In the rows, 128 means zero.
The rows of T fall into 4 groups, which share some directions, and each row is roughly a mix of its group's hidden directions.
T (136 x 13):
[[140 109  98 127 142 138 110 118 118 128 203 130 132]
 [112 155  95 114  85 113 100 162 118 120  93 130 145]
 [106 158  93 147 112 155 106 103 120 132  93  89 124]
 [160 135 134  93 139 112 147 111 148 110  72 141 106]
 [151  87 121 161 118 138 138  91 123 143 176 148 130]
 [154 142  89 158 155 135 112 100 156 138 141  90 112]
 [130 149 119 104 133 101 136 116  57 108 127 146 120]
 [113 148  73 131 102 145  86 141 133 115 105 104 137]
 [129 113 139 114  98 158 112 146 154 108  75 149 152]
 [154 163 133 140 145  89 134 145 140 110  73 141 126]
 [125 105 118 137 125 131 113 178 122  78 122 164 150]
 [134 163 124 117 114 146  86 154 109 130  87 118 166]
 [107 135 160  94 134 123 145 126  62 114 130 147 130]
 [108 122 162  85 126 133 154 107  75 143 142 126 117]
 [155 167 145  76 141 106 124 121 107 122  95 145 135]
 [127 129  91  74 115 102 131 147 126  98 100 133 104]
 [113 177 114 161 138 114  99 161 152 132 110 101 141]
 [163 127 157 149 110 142 138  81 141 158  94 140 142]
 [147 111 154 168 133 111 169  91 138 160 139 131 108]
 [129 189 143 135 178  96 123 137 124 117 118 123 129]
 [118 165 146 119 155 110 143 149  92 136  93  90 110]
 [149 180  86 134 139  89 108 111 133 141 143 113 123]
 [116 162 118 189 119 132 103 137 131 118  94 129 155]
 [111 140 131  86 122 142  94 148 131 153 176 113 155]
 [108 120 105  78  93 138 106 167 153 125 111 115 132]
 [136 118 149 117  74 111 145 144 108 166  90 134 139]
 [137 124 102 190 102 150 108 134 141 132  94 114 144]
 [124 168 120 127 146 104 107 168  89  96 114 139 146]
 [109 108 114  90 141 117 145 127  94  83 151 151 102]
 [140 115 142 127 135 138 117 106 181 141 181 150 146]
 [ 88 145 111  77  99 133 105 159 140 120 108 113 133]
 [119 152 148 103 171 148 110 104 106 120 176 134 143]
 [101 150 100 148 117 117 134 143 109 118  75  94 105]
 [126 143 140 127 136 122 121 189 121 110  72 116 136]
 [165 125 115 135 106  74 150 126 165 142 115 151 113]
 [166  99 166 159 124 121 147 117 155 151 139 161 143]
 [168 133 161 133 111 139 125  98 137 140  91 164 159]
 [ 97 103 103 119 111 160 103 136 177 112 159 131 136]
 [152 152 126  93 141  83 149 144 121 136  91 110 100]
 [109 125 140  88 148 116 143 167 105  85 101 136 112]
 [112 142  97 107 131 133 135  88 109  86  92 131  96]
 [114 146  97  84 132 151  93 153  98 109 118  99 133]
 [124 154 122 110 144  76 139 169  98 141 147 107 112]
 [153  94 158 156 149 158 129 112 151 142 168 141 146]
 [127 119 130  63 138 120 126 175 105 104 126 132 123]
 [114 144 122 145 107 148  94 172 132 121  83 117 160]
 [148 156 148 187 125 125 122 109 109 137 101 148 158]
 [140 154 108 151 135 133 108  81 161 156 164 113 132]
 [137 107 126 103 128 146 152  88 161 116  86 123  93]
 [121 129 154  85 164 154 119 105 162 127 168 129 130]
 [141 168 125 136 111 123 116 118  96 122  64 134 145]
 [143 158 117  99 144 119 131  95  81 153 134  95 109]
 [128 131 129 178 148 102 149 102 130 150 178 122 112]
 [166 106 131 102 144 134 128  96 106 112 165 171 137]
 [128  97 122 102 135 130 150  80 150 122 170 145 100]
 [157 181 143 139 132  99 111 104 135 139 123 160 159]
 [134 135  99 185 126 115 112 159 171 118 112 121 133]
 [134 132 147 139 135  94 128 155  97 107 157 179 154]
 [ 94 151 107 110 126 171  80 136 130 116 134 104 150]
 [172  74 126 167 146 150 141 137 143 122 122 121 118]
 [104 184 117 161 158 112 110 144 120 132 133  94 129]
 [132 162 109 144 108  85 116 140  77 139 144 143 147]
 [130 125 155 111 152 110 134 139  91 131 189 151 140]
 [141 122 153 148 148  89 179 128 102 127 106 135  96]
 [103 129 115 177 146 104 139 151 129 138 175 104 111]
 [128 128 105 103 129 143 131  66 126 148 160 105 102]
 [142 164 126 108 129 118 127 120 150 120  56 119 118]
 [168  95  77 110 104 119 113 127 129 119 156 150 129]
 [125 114 137  82 117 141 128 110  76 144 171 134 136]
 [144 148 149 185 111 133 119 125 135 149  87 132 159]
 [ 74 132 140 125 115 136 152 131 123 151 108  81 100]
 [ 98 143  80 143 116 155  96 125  92 104 118 108 132]
 [124 104 161 157 109 136 134 116 110 141 169 168 159]
 [135 130  88  74 138 102 136 119 138  99 129 131  90]
 [127 128 138 166 122 118 159 116 123 109  62 137 110]
 [106 137 137 165 170 156 127 111 162 134 149  91 116]
 [168 122 123 114 175 109 137 148 165  99 113 128 104]
 [128  93 159 158 115 138 152 130 168 114  93 158 131]
 [135 125 133 134 108 113 129  85 129 152 184 164 144]
 [127 114 128 108 180 125 151 104 122  98 165 132  93]
 [144 108 128  74 126 142 145  81  95 127 132 136 108]
 [140 168 113 146 151 155  83 113  97 118 129 119 159]
 [171 146 112 167 147 122 121 119  76 121 105 124 134]
 [122 165 115  68 124  91 123 150 135 125 103 120 116]
 [145 187 137 169 147 107 118 105 122 136 103 131 144]
 [126 146 109 149 104 165 102  72 149 136 110 125 143]
 [126 116 178  90 149 126 145 145 164 108 116 158 130]
 [122 162 120 146 116 169  87  98 123 126 102 125 163]
 [163  91 172  97 115 134 147 131 148 139 112 159 139]
 [117  86 108  90  84 148 115 162 152 126 129 129 134]
 [116 128 116 100 166 168  99 123 131 117 174 102 130]
 [107 150 123 188 129 116 110 173 131 113 116 130 150]
 [128 162 118  85 154  99 143  93 133 136 138 110  92]
 [119 181 161 115 150 142 103 128  95 127 112 126 161]
 [119 141  97 100 139 131 137  85 101 136 143  90  90]
 [141 122 143 118 183 107 147 122 135 113 179 141 108]
 [119 140 129 205 142 100 147 124 129 135 144 127 120]
 [149  79 132 181 107 157 126 150 124 132 119 135 148]
 [135 115 111  98 116  92 131 147 115  91 145 182 130]
 [ 89 172 141 157 144 159 108 113 145 130 108  99 139]
 [152 119 141 137 130 129 131  75 156 130 162 174 141]
 [161 144 127 140 134  71 133 144  99 129 152 164 141]
 [131 169 118 163 120 126  90 153 149 126  93 126 162]
 [136  95 128 103 125 139 155  70 150 137 148 135  98]
 [146  89 114 187  93 148 123 125 143 135 122 141 144]
 [117 124  96 147 153 178  97 129 119 115 141  86 128]
 [128 110 155 153 127 129 127 121 120 122 179 178 160]
 [126 148 130 121 133 119  94 182 119  98 125 156 167]
 [120 146 150  91 180 124 138 137 153 135 140  92 103]
 [ 99 108 115 160 132 114 167  97 111 115 151 128  86]
 [136  93 144 162  97 167 128 103 151 163 134 125 144]
 [116 147 138  74 154  94 153 126 101 117 138 126  98]
 [137 177 131 144 135 115 100 161  89 130 102 121 158]
 [121 125 120 151 128 139 157  86 117 115  76 113  92]
 [126 180 133 141 137  86 120 163  89 133 115 123 142]
 [139 167 134 138 176  88 118 160 145 117 151 132 135]
 [133 158 138 164 113 134 105 155 116 142  77 114 160]
 [159 149 128 144 111  95 119 158 112 119  83 159 153]
 [117  93 133 124 146 139 137 138 191 128 168 121 112]
 [178 120  83 143 141 114 113 127 167 102 122 143 122]
 [170 111 109 103 120 106 128 128 186 119 125 157 123]
 [105 130 158  87 112 112 149 161  94 119  90 136 124]
 [ 92  97 142 102  86 148 140 147 153 155 118 104 120]
 [146 153 127  75 126 124 115 108  70 135 133 135 139]
 [142 182 137 135 134  84 125  95 147 137 132 159 140]
 [123 124 109 108  90 130 136 141 112 146  72  91 110]
 [142 110 153 121 131 134 148  76 161 156 165 141 122]
 [162 121 149 141 134 112 150  83 142 169 165 137 124]
 [106 152 145 109 185 152 121 119 106 118 154  98 119]
 [119 146 102 135 117 149 122  62 133 103  98 138 118]
 [151 142  99  99 144 104 130 153 145 112  82 104  99]
 [ 81 111 125 129  97 153 119 152  82 103 124 141 144]
 [181 112 129  98 134 124 126 163  85 127 100 126 133]
 [116 164 145 134 171 138 116  96  89 122 165 128 140]
 [140 159 138  96 109  85 124 109 137 133 141 178 147]
 [128 121 153 156 121 167 115  93 104 117 130 166 165]]

In each list below, three rows fit none of the groups, and each other row fits one group, some only roughly. Which are they? Name them in the order they come.
  * z_862: [135 133 156  98 175  96 160 150 124 106 117 131  99]
  * z_993: [137 112 131 103 146 116 155 103 114 158 179 107  96]
  * z_348: [152 154 114 177 136 121 103 135 145 100  95 151 153]
  * z_237: [149 119 121 161 164 129 140 136 167  96  88 120 105]
  * z_822: [110 113 162  95 144 118 138 187 128  99 125 148 133]
  * z_87: [141 156  82 139 133  87 117 166 116 134 125  96 115]
  * z_596: [154 159 135 122 125  79 141  98 104 125 126 174 132]
  * z_240: [109 136 163 112 150 131 118 164  84 114 158 146 156]
  * z_322: [155  99 157  99 148 130 139 121  99 131 177 157 136]
  * z_552: [145 146  85 165 127 122  91 134  99 125 162 131 154]
  * z_631: [151 138  80 124  80 112 107 134 148 141  92 122 132]

z_237 z_822 z_240
  * z_328: [118  87 122 148 145 144 134 122 145 125 197 131 121]
  * z_93: [146 120 126 105 113 117 118 176 158 104  81 148 141]
  * z_438: [163 161 131 122 156  72 131 159 135 117 112 146 127]
  * z_274: [126 139  89 109 164 112 128 103 122 103 174 123  96]
  * z_603: [111 158 113 147 161 101 137 160 107 127 121  83 101]
  * z_801: [156 127 117  76 101 118 114 165 138 135  87 127 136]
  * z_73: [126 154 155  67 145 126 127  89 149 126 139 149 129]
  * z_638: [115 151 178 105 134 136 106 149 131 142 151 148 173]
  * z_934: [120 166 133 104 134 169  86 123 130 123  94 109 155]
  * z_956: [121 149 137 174 124 149 125 102 103 109  75 139 142]

z_603 z_73 z_934
  * z_441: [152  86 129  79 117 146 141 100 162 122 127 148 114]
  * z_601: [113 169  98 115 140  96 128 140 101 140 123  82 101]
  * z_843: [130 143 128 116 121 121  99 171 161  98 103 161 161]
  * z_797: [ 89 115 124  84 136 164 112 131 110  85 145 138 131]
  * z_578: [155 172 140 102 161 123 105 117 161 109 105 147 146]
  * z_680: [141 168 103 131 128  81 121 161  91 128 103 116 125]
  * z_395: [123 103  85 142 132 116 138 129 104 134 182 104  99]
  * z_849: [159 104 181 140 138 139 160  93 123 153 128 143 130]
  * z_418: [139 170 148  90 147  82 129 162 132 125 106 135 131]
  * z_824: [131 108 128 143 114 186 121  96 150 142  93 101 128]

z_797 z_849 z_824
  * z_4: [124 174 114 155 149 105 135 111  83 117 100 110 110]
  * z_531: [151 168 137 165 133 107 126 116 117 180 128 100 136]
  * z_117: [ 99 104 156 177 114 136 154 103 162 142 143 142 126]
  * z_29: [112 150 138 159 135 114 136 107 141 178 169  98 122]
  * z_861: [131 122 106  80 161 131 123 144 169 107 132 104  98]
  * z_667: [123 109 160 126 161 126 155 132 179 147 155 108 104]
  * z_431: [ 93  95 108 127 130 125 136 169 152  79 133 141 109]
  * z_958: [100 106 102 118 139 126 126 126 153  91 183 150 114]
  * z_238: [133  98 169 154 113 124 146 176 150 143 101 137 143]
  * z_333: [168 130 131 141 184 139 124 105  94 118 159 126 128]
  * z_464: [142 113 108 126 121  83 161 122 152 157 153 112  87]
  * z_160: [125 141 109 146 174 137 132  93  87 112 152 105 104]

z_29 z_861 z_464
  * z_762: [145 102 135 136  99 122 135 129 185 118 101 169 138]
  * z_507: [120 160  94 142  81 128  93 128 137 155 108 111 151]
  * z_392: [134 185 148 126 134  87 111 143 148 142 132 150 159]
  * z_983: [111  97 106 188 100 153 140 109 124 123 107 118 116]
  * z_584: [ 79 172 129  98 141 117 126 120 114 142 155  97 115]
  * z_690: [108 106 181 148 145 149 146 111 118 117 157 162 143]
  * z_332: [ 81 157  92  96 119 102 131 129 124 112 122 108  96]
  * z_734: [133 164 115 176 129 107 111 140  77 138 136 126 152]
  * z_132: [123 120 127 128 157 122 146 160  69 130 136  90 104]
  * z_175: [129 148 160  73 140  88 153 141 110 126 113 144 117]
  * z_26: [116 129 129 188 137 107 165 117 123 145 119 101  95]
  * z_945: [151 156 100 103 146 138 120  76  95 118 109 114 111]
  * z_704: [134 123 141 109  91  98 156 150 112 136  71 138 119]
  * z_585: [128 172 143  95 118 114 123 127  77 136  89 127 141]
  * z_729: [158 148 105  93 124  78 122 156 141 109 105 151 126]

z_762 z_584 z_132
  * z_485: [107  92 141 157 141 106 177 132 143 116 142 135  90]
  * z_101: [103 113 121 102 128 175 117  92 177 118 136 120 121]
  * z_644: [145 155 122 132 108 158 108  71 125 148  93 119 142]
  * z_471: [136 142 137 111 118  89 148 162  77 136  92 122 119]
  * z_224: [148 130 112 183 106 150 112  81 126 140 123 138 150]
  * z_444: [125 112 100 171 102 146 113  96 115 145 174 132 143]
  * z_399: [135 132 174 131 146  91 174 107 110 132 132 158 113]
  * z_243: [137  86 124 158 148 159 129 101 135 112 177 144 128]
  * z_248: [114 165 162  98 166 110 127 168 104 129 128 110 131]
  * z_966: [131 139 126 172 174 163 115  99 103 118 147 109 131]
  * z_946: [141 127 123 104 115 153 122  56 154 139 140 142 129]
  * z_59: [139 156 108 119 105 109 114 120  98  97  85 166 143]
  * z_27: [145 115 129 127 173 105 160 120 161  96 123 139  88]

z_224 z_248 z_59
  * z_909: [117 132 113 148  78 121 113 163  89 153 115 117 152]
  * z_965: [115 113 154 105 101 136 132 173 134 119  72 135 139]
  * z_918: [133 155 134 164  90 130 118 118 123 153  74 125 152]
  * z_412: [153  84 155 131 129 133 145 121 114 109 147 184 143]
  * z_66: [111 151 114 154 177 157 103 140 145  99 127  95 126]
  * z_279: [ 99 109 104 128 115 150 142 116 138 149 124  72  90]
  * z_458: [129 147 121 122 127 109 116 102 137 160 199 134 138]
  * z_832: [153 177 133 113 160 106 125  78 148 142 137 128 122]
  * z_740: [173 116 125  90 127  85 134 151 112 128 150 161 131]
  * z_305: [ 94 160  97 154 123 137 118 120 104 143 118  75 115]
  * z_295: [155 148 146  90 142 100 122 129  86 129 157 161 148]

z_918 z_458 z_832
  * z_709: [132  79 100 101 104 146 121 130 140 143 178 121 123]
  * z_206: [141 113 145 164 120 170 117 139 156 158 100  96 146]
  * z_427: [130  99 121 121 165 149 135 106 168 118 175 118 103]
  * z_436: [181 138 117 146 162 100 126 106 159 130 157 145 127]
  * z_14: [133 103 130 118 154 174 110 134 177 134 153  98 129]
  * z_922: [ 93 144 166 133 153 151 122 145 136 159 153  87 138]
  * z_795: [131 119 112 126 142 185 113  79 133 138 141  94 120]
  * z_666: [ 71 142 117 120 110 126 146 115  85 129 117 101 100]
  * z_400: [137 101 157 103 112 123 138 192 128 140  98 124 136]
  * z_991: [122 129 119 167 126 138 102 113 132 127 188 153 160]
  * z_724: [135 131 158  79 145 119 154 118 162 120  88 130 104]
  * z_543: [137 116  97 142  90 167 110 101 148 124  82 122 134]

z_922 z_795 z_666
  * z_919: [ 86 147 133 156 101 144 131 107 155 123  75 123 126]
  * z_218: [173 137  86 111 143  90 137 129 129 133 118 104  92]
  * z_520: [126 138 153  73 129 150  98 136 166 138 143 136 158]
  * z_454: [147 142  69 124 129 129  92 101 155 113 159 132 130]
  * z_181: [161 173 153 140 128 105 130  96 122 148  90 145 145]
  * z_390: [131 150 152  60 133  97 131 159 126 130 114 136 130]
  * z_187: [180  92 145 135 140 104 154 121 137 141 159 158 123]
  * z_790: [105 139 157  77 117 101 134 150 109 112 134 169 141]
  * z_977: [128 102  78 108 134 131 121 116 151 115 180 119 103]
  * z_97: [120  99 149 167 142 124 171 108 159 143 145 118  97]
  * z_63: [147 101 177 114 134 135 163 101 159 159 126 131 116]
  * z_375: [125 125  91 169 114 111 115 177 133  97 100 133 132]
  * z_486: [121 156 107 147  92 126 110  83 136 170 150 119 142]
  * z_180: [130 158 112 108 127  85 142 142  76 128 102 112 106]

z_919 z_181 z_375
  * z_514: [134 119 118 129 160 103 147 109  96 105 182 150 109]
  * z_873: [134 170 161 101 119 126 123 128 106 166  88 107 143]
  * z_472: [143 108 151  69 126 129 134 163 130 106  96 150 133]
  * z_686: [118 105 120 201 102 134 143 111 150 132 115 133 124]
  * z_91: [122 118 163 163  94 153 116 126 134 142 120 161 174]
  * z_255: [144 109 108 116 121 117 153  86 179 128 119 131  90]
  * z_867: [146 152 149 117 150 125 154  85 131 133  77 115 102]
  * z_291: [126  80 142 134 127 124 155 129 164 152 178 128 111]
  * z_560: [119 160 124 123 162 131 103 121 106 141 190 111 141]
  * z_694: [106 155 154  82 106  91 148 132  95 146 115 137 124]
  * z_879: [149 160 129 186 147 109 118 149  99 147 122 109 144]

z_873 z_255 z_867
  * z_480: [106 129 171 174 156 152 135 122  93 134 150 123 143]
  * z_209: [120 187 157 102 155 107 116 135  93 136 131 126 146]
  * z_504: [110  85 147 139 108 145 169  91  98 135 130 134 105]
  * z_45: [147 131 131 180 130 132 118 120 172 169 148 106 140]
  * z_636: [141 117 145 182  93 128 130 117 162 151 120 154 155]
  * z_658: [132 145 131 126 171  79 144 153 111 123 171 127 111]
  * z_442: [122 151 145 141 130 112 123 137  57 135 152 143 154]
  * z_252: [116 100 145  88 143 176 140  92 137 110 116 121 107]
  * z_405: [140 143 138  91 163  92 147 160 123 101  98 131 104]
  * z_994: [113 160 118 153 151 106 122 120 174 149 168 104 118]
  * z_580: [138 144 162 120 146  82 171 110 100 130 119 149 107]

z_45 z_252 z_994
  * z_618: [107 115 120  97  97 121 149 149 146 150  94  91  96]
  * z_757: [120 154 129 149 185 134 133 102 102 123 153  97 108]
  * z_717: [156 118 124  55 146 120 124 151 145 130 141 118 116]
  * z_162: [130 118 137  97  92  95 140 151 181 142 111 149 127]
  * z_302: [103 165 123 138 103 132  88 165 120 147 127 112 167]
  * z_635: [141  82 164  83 141 153 140 145 128 107 128 153 132]
  * z_772: [135 175 134 141 127  97 128  93 118 176 153 115 131]
  * z_123: [160 105 161 163 121 131 158  85 123 160 130 144 130]
  * z_900: [ 98 128 126  86 163 149 122 150 144  81 114 117 111]
  * z_386: [139 145 122 113 124  64 147 144 143 108 112 165 115]

z_635 z_123 z_386
